Every row has a hidden score from 0 to 30. What is each row's score? 15 is about the middle. The score is a weighted sum of the row's numbers plus the product of two more (or one squared), each taken from its middle value.
[ 0.53 -0.4  -0.87  1.6  -0.28  1.52 -1.48 -0.32 -1.15 -1.78  1.49 -0.34
  0.4   1.62 -0.35  0.16]: 18
[ 1.35  0.65 -0.64  0.98  0.43  0.41 -0.35  2.32 -1.09 -1.4  -0.97  0.58
 -0.73 -0.82  0.99 -0.58]: 15
[-1.49 -0.7  -0.86  0.43  0.31 -0.39 -0.46 -0.93  0.69  1.45  0.51 -0.56
 -0.61 -0.04  0.71  0.72]: 14
[-0.01  0.04  0.15  0.63 -0.62  0.1  -0.07 -1.09  0.03 -0.94 -0.58 -0.72
 -0.21 -0.35  0.41 -0.15]: 15
[-0.41 -0.81 -0.63  0.33  0.7   1.01 -0.51  0.23 -1.43 -0.6   0.21  0.41
 -0.15  0.3  -0.71  0.72]: 12
[ 0.21  1.01 -0.31 -0.54 -0.74 -1.72 -0.03  0.28  0.96  1.79  0.22 -0.3
 -0.01 -0.63 -0.97  0.03]: 12
[ 0.84  0.98  0.15 -2.01 -0.59  0.18 -0.16  1.07  0.38  0.86 -1.78  0.16
 -0.03  0.55 -0.2  -0.53]: 15
[-1.45  1.58  0.9  -1.17 -0.5  -1.65  1.24 -1.7   1.89  1.77  1.74 -1.54
  0.33  0.67  1.04  0.32]: 13
[-0.27  0.59  0.28  1.4  -0.08  0.48 -0.34  0.48  0.95 -0.38 -0.08  0.02
 -0.22 -1.44 -1.35 -0.12]: 16
[ 1.4  -0.29  0.81 -1.27  0.13 -1.09  0.4   0.39  0.36  2.4  -2.48  0.22
 -0.25 -1.08  1.3  -1.16]: 13
[-2.49 -0.52 -0.47  0.4  -0.74 -0.13  0.13 -1.06  1.28  0.36  1.68 -0.45
 -0.28  1.72  1.07  0.61]: 13
[ 1.51 -0.96  0.6   0.53  0.74  0.27 -1.12  1.74 -0.94 -1.16 -1.37  0.73
 -0.73 -0.03  0.38  0.18]: 20
[-0.89 -0.31  0.43  1.31 -0.76 -0.61  0.45 -1.18  1.44  1.48  0.14 -1.27
 -0.15  0.75 -0.05  0.91]: 18
[ 0.94  0.31  1.74 -2.32  0.52 -1.28  0.86  0.15  0.16  0.98 -0.43  0.37
  0.66 -0.87  0.39 -0.2 ]: 11
[ 0.41  0.43 -1.66  1.13  0.41 -0.14 -0.73  0.75 -0.88 -0.76 -0.29  0.35
 -1.42 -1.74 -0.04 -0.35]: 13
[-0.81 -0.46  0.82 -0.24 -0.71 -0.7   2.3  -1.2   1.51  1.43  0.67 -0.37
 -0.03  1.11  0.46 -0.1 ]: 16
[ 1.08 -1.58 -0.48  1.07  0.38  0.98 -1.63  2.26 -1.42 -0.56 -0.57  1.31
 -0.64 -0.21 -1.53 -0.49]: 11
[-0.41 -0.59 -2.66  0.71 -0.09  0.4   0.27 -0.32 -0.95 -0.71  1.25 -0.45
 -0.14 -0.38 -0.98  0.13]: 11
[-2.46  0.54  2.4  -0.58 -0.46 -0.62  1.81 -2.59  1.67  1.32  1.87 -0.1
  0.67  2.33  0.82  0.44]: 14
[-0.06 -1.49 -0.03  0.84  0.12  0.94 -2.51  0.84 -1.64 -0.77  0.42  0.62
  0.7   0.41 -0.65  0.9 ]: 21
[ 0.42  0.01 -0.97 -0.95 -0.27  0.6   0.22 -0.04 -1.21  0.23 -0.45  0.53
 -0.61 -0.76  0.21  0.36]: 14
[-1.02  0.31  1.14 -0.9  -0.6  -0.18  1.98  0.28  1.28  1.69  0.44 -1.06
 -0.34  1.87  1.31 -0.23]: 26
[-0.37  0.78  0.6  -1.75 -0.28 -0.38  0.14 -0.68  1.62  1.22  0.31 -0.26
  0.07  1.27  0.74 -0.21]: 15
[ 1.11  0.77  0.5  -1.2  -0.45 -0.19 -0.17  1.05  1.08  0.58 -1.55 -0.16
 -0.36  0.16  0.21 -0.76]: 18
[-0.06  0.35  1.35 -1.62 -0.58 -0.26  0.81 -0.28  1.53  0.81 -0.58  0.07
  0.16  1.63  1.02  0.27]: 18
[ 1.73  0.07 -0.2  -0.03 -0.15  0.55 -0.56  1.23 -1.33 -1.42 -0.82  0.99
 -0.18 -0.73  0.36 -0.38]: 12
[ 2.    1.5  -0.1  -1.99  0.05 -0.49  0.57  0.87 -0.17  0.75 -2.26  0.87
  0.32  0.42  1.17  0.28]: 14
[-0.72  0.34 -1.26  1.32 -0.38  1.45 -1.13 -0.26 -0.76 -0.65  0.85 -0.3
 -0.09 -0.37 -0.63 -0.2 ]: 23
[ 0.51 -0.52 -0.81 -0.84 -0.33 -0.78  0.81  1.21 -0.83  0.05 -0.67  0.3
 -0.27 -1.7  -0.15 -1.07]: 9
[-0.15 -1.    2.01 -1.53 -0.03  0.36  0.86  1.34 -0.47  0.34 -0.81  0.65
  0.51 -0.38  0.03 -0.73]: 12
[ 1.41  0.79  0.23  0.11 -0.43 -1.32  0.48  1.49 -0.95 -0.29 -0.79 -0.29
 -0.39 -1.27 -0.2  -1.27]: 14
[-0.78 -0.81  0.06 -0.31 -0.05  1.68 -0.21 -0.75 -0.73  0.04  0.69  1.06
  0.07  0.32 -0.9   0.08]: 21
[-0.51 -0.64 -1.16 -0.09 -0.1   0.96  0.12 -1.06 -0.32 -1.09  1.21  0.34
  0.5   0.33  0.17  1.12]: 19
[-0.03 -0.63  0.48  0.08  0.03 -0.08  0.23 -0.9  -0.12  0.62  0.85 -0.61
  0.3   0.82 -0.1   1.19]: 12
[ 0.97  0.5  -0.15  0.    0.03  0.69 -0.33  1.06 -0.82 -0.66 -0.02  0.57
  0.4  -1.08  1.26 -1.56]: 17
[ 1.01 -0.4  -0.7   0.93  0.64 -1.41  0.49  1.16 -1.56 -0.86  0.4   0.52
 -0.93 -0.78  0.3  -0.5 ]: 15
[ 0.31 -0.55  0.01 -1.35  0.06 -0.51  0.61  0.43  0.03  0.27 -1.72  0.83
 -0.13 -0.84  0.62 -0.29]: 13
[-0.23 -1.13  1.11  0.81  0.12  2.25  0.16  0.15  0.05 -0.17  1.82  0.38
  0.14  1.01 -0.75  0.94]: 16
[-1.22 -0.48 -1.83  0.91 -0.21  1.13 -0.52 -1.07 -0.7  -1.47  2.51 -0.43
  0.48  0.67 -0.6   0.33]: 23
[-1.1   1.53  0.41  0.23 -0.6  -1.35  0.78 -0.6   0.9   0.72  1.54 -1.85
  0.01 -0.05 -0.21  0.38]: 15
[-1.16 -2.09 -0.14  1.01  0.39  1.67 -1.39 -0.07 -0.24 -1.25  1.91  0.37
  0.49  0.36 -0.4   0.51]: 24
[-0.34  0.21  0.14 -0.43 -0.52 -0.81  0.68 -1.51  0.72  1.16 -0.1  -1.48
 -0.08  2.58  0.94  0.19]: 20
[ 1.36  0.16 -0.71 -0.23  0.68 -0.15 -0.1   1.55 -0.24 -0.44 -0.35  0.17
  0.11 -0.81 -0.66  0.01]: 12
[-0.16  0.69  0.12 -2.23 -0.72  0.08  1.78 -1.07  1.91  0.08 -0.54 -0.75
  0.03  1.82  0.21  0.43]: 22
[-1.52  0.06 -0.62  0.36 -0.81 -0.46  1.04 -0.83  1.03  0.07  0.81 -0.46
  0.27  0.05 -0.31 -0.65]: 11
[ 0.13 -0.86  0.2  -0.42  0.96  0.93  0.82  0.11 -1.45 -0.2   0.08  0.14
  0.1   0.15 -0.95 -0.04]: 11
[ 1.21  0.19 -0.94  1.06  0.23 -0.76 -1.28  1.09 -0.75  0.55 -0.69  0.82
 -1.01 -0.53 -1.92  0.09]: 14
[-0.8   0.98 -1.26  0.05 -0.35  0.03 -1.15 -0.46 -0.36  1.18  0.73  0.03
 -0.82 -0.81 -0.71 -0.38]: 20
[-0.5  -0.55 -0.2   1.01 -0.56 -1.86  0.12 -0.25  0.57  1.99  0.71 -0.24
 -0.91 -0.02 -0.36  0.93]: 15
[ 2.02 -1.09  1.71 -0.84  0.76  0.97 -1.09  0.55 -0.64 -1.11 -0.61  0.72
 -0.06 -0.9  -0.16  0.03]: 17
[ 1.51 -0.25 -0.69  0.24 -0.19  1.16 -0.46  1.13 -0.72  0.31 -0.1   0.38
  0.01 -1.4   0.23 -1.28]: 21
[ 2.04 -0.41 -0.57 -0.95  0.51  1.83  0.94  0.67 -0.62 -0.49 -1.67  0.7
  0.52 -0.43  1.2  -1.27]: 13
[ 2.27 -0.14 -1.32  0.15  0.51 -0.19 -0.4   1.03 -0.82 -1.37 -0.94  0.54
 -0.77 -1.07  0.12 -0.25]: 12
[-0.87 -0.69 -1.39  1.82 -0.19  1.04 -0.38 -0.74  0.6   0.08  0.81 -0.16
 -0.28 -0.41 -1.33  0.23]: 18
[-1.3   1.69 -0.04 -0.21 -0.17 -1.67  1.88 -1.5   1.73  1.72  0.84 -0.93
 -0.55  1.01  0.4   0.08]: 23
[ 0.11 -0.26  0.67  1.51  0.21  1.48 -0.68  0.45 -1.14 -0.49  0.72  0.68
  0.3   0.48 -0.07  1.09]: 14
[ 1.67  0.26 -0.19  0.96  0.38 -0.2   0.11  1.   -0.62 -1.82 -1.47 -0.23
  0.69 -0.73 -0.58 -0.23]: 15
[-0.2  -0.42 -0.84  0.92  0.14  1.11  0.15 -0.98 -0.98 -1.42  1.68  0.44
  1.02  1.2  -0.43  0.23]: 15
[-1.18 -0.56  0.58  2.28 -0.1   2.29 -0.76  0.13 -1.13 -0.51  1.85  0.54
  0.26  1.29 -1.02  1.02]: 16
[-0.47 -0.04 -0.95 -0.76 -0.74  0.89  0.06  0.17  1.15 -1.12 -0.39 -0.51
 -0.26  0.09 -0.58 -0.17]: 17
[ 0.01  0.37 -0.46  0.35 -0.1  -1.42 -0.3  -0.03  1.34 -0.89  0.41 -0.53
 -0.38 -1.07  0.65 -0.84]: 13
[-0.62 -0.15 -0.71  0.8  -0.22  1.76  0.33 -1.09 -0.56 -0.44  0.69  0.13
  0.73  0.86  0.05  1.01]: 19
[-1.17  0.44  0.45  0.15 -0.26 -0.41  2.07 -0.39  0.96  0.71 -0.19  0.5
  0.48  1.59  0.52 -0.15]: 19
[-0.31  0.44  0.55 -0.54  0.63 -0.67  0.56 -0.13  1.32  1.66 -0.56 -1.12
 -0.07 -1.21  2.12 -0.59]: 14
[ 1.29  1.58  1.19 -1.18  0.4   0.14 -1.16  0.48  0.5  -0.25 -1.23  0.53
 -0.07  0.23  1.11 -0.82]: 16
[ 1.56  1.67 -0.17 -0.29  0.26 -0.73  0.32  1.08  0.08  0.56 -1.93  1.12
 -0.6  -0.22  0.31 -0.57]: 19
[ 0.08  0.25  0.7   1.72 -0.08 -0.57  0.8   0.09  0.73  0.45  0.06  0.05
 -0.01 -0.82 -0.12  0.15]: 14
[-1.35  0.68  1.21 -1.46 -0.58  0.28  2.66 -1.97  1.18  1.09  0.83 -1.46
  0.85  1.57  0.12  0.49]: 15
[-0.54 -0.9   0.28  1.22  0.   -0.07 -1.42 -0.03 -0.07  0.16  0.69 -1.73
 -0.99 -1.38  0.17  0.02]: 15
[-0.38  1.08  0.23  0.91  0.55  1.23 -0.93  0.5  -1.16 -0.8   0.3   0.47
 -0.05  0.38 -0.23  0.54]: 14
[ 0.5  -0.51  1.41  0.75  0.64  1.03 -0.83 -0.1  -1.86  0.29  0.54  0.63
  0.6   0.62 -0.89 -0.12]: 13
[ 0.95  0.47  1.97 -0.97 -0.92  0.48  1.41  0.07  1.24 -0.56  0.98 -0.99
 -0.39 -0.22  0.12 -0.57]: 16
[-0.32  0.5  -0.41  0.17 -0.36 -0.41  0.39  0.26  0.84 -0.12  0.5  -0.92
 -0.55 -0.57  0.11  0.38]: 16
[ 1.19  0.6  -1.74 -0.56 -0.45 -0.98  0.89  1.38 -0.47  1.4  -0.83  0.29
 -0.94 -1.53  0.15 -1.46]: 8
[ 0.42 -0.54  0.23 -0.33  0.19  0.38 -0.29 -0.61 -0.55  0.35 -0.16 -0.18
  0.45 -0.37 -0.45  1.22]: 16
[ 2.18  0.76  1.33 -0.67  0.18  0.31  1.06  1.54  0.   -0.44 -2.1   1.26
 -0.46 -0.88  0.28 -1.67]: 18
[ 1.55 -0.05 -1.18 -0.02  0.27 -0.11 -0.38  1.2  -0.52  0.08 -1.71  0.12
  0.   -0.76 -0.27  0.25]: 13
[ 0.1   1.51 -1.78 -0.08  0.27  0.24 -0.09  0.12 -0.9  -0.45  0.12 -0.36
  0.   -0.3  -0.47  1.01]: 13
[-0.41 -0.22  0.7  -0.47  0.42  1.4  -0.28 -0.71 -0.64 -0.37  0.07  1.1
  0.59  0.41  0.4   0.73]: 19
[-0.34 -0.38  1.33 -0.75 -0.24  1.43  0.5  -0.52 -1.22 -0.22 -0.19  1.24
  0.73 -0.03  0.63 -0.84]: 19
[-0.34  0.16 -0.48  0.93  0.02 -2.25  0.69 -0.05  0.29 -0.36  0.57 -0.64
 -0.56 -0.47 -0.11  0.23]: 22
[-0.55  1.2  -1.09  0.52 -0.17  1.75 -0.45  0.41 -0.96 -0.07  0.14 -0.5
  0.8   0.12  0.26  0.49]: 20
[ 0.51 -0.17 -0.52 -0.36  1.01 -0.71 -0.74 -0.18 -1.   -1.08 -1.11  0.31
 -0.2  -0.96  0.36  0.11]: 13
[ 1.38 -0.03 -1.93  0.39 -0.64 -1.2  -0.01  0.43 -1.69 -0.61 -1.23  1.57
 -0.26 -2.37 -0.39 -1.08]: 10
[-1.73  0.09  0.62 -1.36 -0.77  0.47  0.76 -1.77  1.31  0.94  0.02 -0.66
  1.12  1.05  0.16  0.11]: 18
[ 1.69 -0.9  -1.42  0.44  0.5  -1.57 -0.36  0.91 -0.61  0.53 -0.36 -0.18
 -0.51 -0.48  0.   -1.41]: 8
[-1.54 -1.12 -0.39  1.79 -0.07 -1.97 -0.48 -1.    0.51 -1.18  1.36 -0.55
 -0.71 -0.34 -0.65 -0.51]: 14
[-0.73 -1.06 -1.74  1.31  0.24 -0.24 -0.88  0.07 -0.4  -1.13  0.27  0.49
  0.04  0.22 -0.77  0.41]: 11
[-0.36 -0.36  0.96  1.08 -0.14 -2.12  0.01 -0.82  0.63  0.29  0.69 -0.29
 -0.32 -0.34 -0.64  0.18]: 16
[ 0.84 -0.38 -0.71  0.41  0.12  2.25 -1.05  0.66 -0.27 -0.39 -0.46  0.26
  0.33 -1.   -0.11 -0.41]: 29
[ 1.17 -1.07  0.24 -1.    0.6   0.03 -0.48  0.28 -0.14  0.51 -1.8   0.84
  0.09 -0.67  0.52  1.16]: 15
[-0.27 -1.78 -2.04  1.2   0.02 -0.26 -1.51  0.31 -0.44 -0.23 -0.05  0.07
 -0.01 -0.35 -1.17  0.56]: 13
[ 0.52 -0.92  0.09  0.2   0.51  1.67 -1.16  0.21 -1.11 -0.58 -0.05  0.68
  0.   -0.54 -1.65 -0.43]: 19
[ 0.05 -0.59  0.19  1.85  0.35  1.2  -0.85  0.51 -1.86 -0.98 -0.07  0.37
 -0.17 -0.19 -0.15  0.73]: 13
[ 1.01  0.95  0.13 -0.21  0.63  0.14  0.16  0.61 -0.25  0.83 -0.67  0.31
  0.49  0.16  0.72  0.36]: 12
[ 0.52 -0.65 -0.93  1.01  0.6   1.57 -1.17  0.24 -1.63 -1.44 -0.1   1.
 -0.25 -0.39 -1.6   1.23]: 16
[-0.11  0.99  1.04 -1.79 -0.05  0.24 -0.2   1.23  0.72  1.33 -1.18  0.36
  0.32  0.79  0.99 -0.29]: 15
[ 0.26 -0.74 -0.9   0.69  0.33  0.27 -1.04  0.99 -0.71 -1.23  0.08  1.48
 -0.72 -0.59 -0.67  0.02]: 12
[-0.29  0.66  0.15 -0.34  0.67 -0.99  1.13  0.04  0.5  -0.26 -0.6   0.08
 -0.71 -0.4  -0.03 -1.41]: 23
[-0.41 -0.44  0.4   1.3  -0.63 -2.28  0.67  0.22  0.85  0.89  0.32 -1.57
 -0.23 -0.15 -0.35  0.08]: 25
[-1.22  0.73  1.31  0.84 -0.11 -2.29  0.6  -1.02  1.97  1.67  1.26 -0.52
  0.43  0.83  0.54 -0.54]: 13
[-1.43 -0.98  1.21 -0.16 -0.26  0.46  1.8  -2.35  1.16  1.08  1.69 -0.81
 -0.02  0.78 -0.07  0.04]: 13
[-0.65 -0.11  1.55 -0.09 -0.16 -0.03  1.17 -1.24  1.42  0.83  1.22 -1.37
 -0.11  1.27  0.69  0.2 ]: 17
